Here are some points, each followed by its number:
Array([-0.654, -0.349,  1.598, -0.786, -0.643, -0.608,  0.454, -0.445, -0.713,
        0.156, -1.324, -0.619, -0.597,  0.267,  2.799, -0.361]) 0
Array([-0.271, -0.392, -0.868, -0.231, -0.050, -0.212, -0.659, -0.248, -0.125,
       -0.506, -0.130, -0.480, -0.429, -0.801, -0.678, -0.365]) 1
Array([-0.696, -0.915,  1.215, -0.735, -1.001, -0.643,  0.467, -0.024, -1.414,
       -0.092, -1.065, -0.651, -0.530, -0.184,  1.815, -0.115]) 2
Array([-0.679, -0.453,  0.914,  0.111, -1.192, -1.022,  0.643, -0.549, -1.248,
        0.565, -1.146, -0.553, -1.136, -0.088,  0.946,  0.462]) 3
Array([-0.027,  0.317, -0.106,  0.558,  1.100,  0.446, -0.290,  0.079,  1.189,
       -0.184, -0.283, -0.150, -0.159, -0.355, -0.673,  0.286]) 4
Array([-0.119, -0.320, -0.578, -0.967, -0.253, -0.145, -0.591, -0.363,  0.190,
       -0.695, -0.297, -0.713,  0.053, -0.685, -0.375, -0.423]) 5
Array([-0.185, -0.234, -0.539, -0.772, -1.133, -0.376, -0.651, -0.323, -1.166,
       -0.230, -0.393, -1.024, -0.074, -0.366, -0.284, -0.662]) 6
Array([-0.006, -0.358, -0.706, -0.717,  0.756, -0.124, -0.744,  0.346,  1.050,
       -0.476, -0.203, -0.563, -0.703, -0.243, -0.455, -0.115]) 7
Which five points above are nearest to each new point by angle? Their numbers follow each, nearest first.
Array([-0.933, -0.604, -0.485, -0.312, -1.579, -0.269, -0.096, -0.750, -1.409,
       -0.153, -0.323,  0.452, -0.656, -0.792, -0.374, -0.612]) 6 1 3 2 5
Array([-0.410, -0.827,  0.437,  0.348, -0.541, -1.002,  0.677, -0.698, -0.673,
        0.072, -0.691, -0.097, -0.165,  0.029, -0.028,  0.172]) 3 2 0 6 1
Array([-0.313,  0.175, -0.253, -0.595, -0.149, -0.256, -0.214, -0.574, -0.714,
       -0.914,  0.163, -1.012, -0.380, -0.300, -0.519, -0.734]) 6 5 1 7 2
Array([-0.094, -0.045, -0.816,  0.267,  0.385,  0.060, -0.440,  0.084,  0.257,
       -0.531,  0.036, -0.281,  0.133,  0.053, -0.200, -0.085]) 7 1 4 5 6
Array([ 0.308,  0.451, -0.800,  0.982,  1.120,  0.636, -0.663, -0.018,  0.946,
        0.507, -0.094,  0.899, -0.392,  0.466, -0.796,  0.884]) 4 7 1 5 3
Array([-0.256, -0.212,  0.064,  0.249,  0.267,  0.112, -0.306, -0.426,  0.321,
        0.320,  0.154, -0.445,  0.050, -0.103, -0.124, -0.296]) 4 1 7 5 6
Array([-0.355, -0.491, -0.463, -0.744,  0.393, -0.396,  2.839,  3.977,  0.416,
       -0.495, -0.007,  3.389,  1.204, -0.655,  1.508, -0.690]) 2 0 7 4 3
Array([-0.137, -0.091, -0.204,  1.085,  0.217, -0.384,  0.065, -0.751,  0.386,
        0.391, -0.390,  0.638, -0.488,  0.270, -0.596,  0.763]) 4 3 1 7 0
Array([-0.216, -0.075, -0.630, -0.700, -2.839, -0.091,  0.293, -0.533, -1.817,
       -0.050, -0.107, -0.281, -1.106, -0.991,  0.107, -1.202]) 6 3 2 1 5
Array([ 1.189,  0.811,  1.455,  1.315,  0.536,  0.499, -0.158,  0.300,  0.909,
        2.670,  1.196,  0.161,  0.390,  2.613,  0.285,  1.371]) 4 0 3 2 7
Array([-0.046, -0.372, -0.972, -1.554,  0.346, -0.285,  3.296,  4.181,  0.580,
       -0.633, -0.157,  3.938,  1.088, -0.457,  1.124, -1.499]) 2 0 7 4 5
Array([-0.125, -0.183,  0.003, -0.676, -1.042, -0.180, -0.414, -0.088, -1.600,
       -0.996, -0.613, -0.716, -0.543, -0.826, -0.219, -0.513]) 6 5 1 2 3
Array([ 0.155, -0.257, -0.069, -0.246, -0.399, -0.074, -0.251, -0.496, -0.329,
       -0.126, -0.152,  0.003, -0.564, -0.225, -0.300, -0.420]) 6 1 5 3 2
Array([-0.159, -0.102, -0.084, -0.182, -0.215, -0.494, -0.232, -0.028, -0.274,
       -0.218,  0.046, -0.583,  0.294, -0.034, -0.898, -0.619]) 6 1 5 7 2
Array([-0.573, -0.287, -0.236, -0.737, -1.473, -0.182, -0.227, -0.508, -1.876,
       -0.481, -0.190, -0.488,  0.380, -0.743, -0.392, -0.325]) 6 5 2 1 3
Array([4.226, 4.137, 3.452, 3.401, 1.567, 4.457, 2.033, 1.776, 1.953, 3.818,
       4.332, 0.377, 3.725, 3.542, 2.401, 3.221]) 4 0 3 2 7
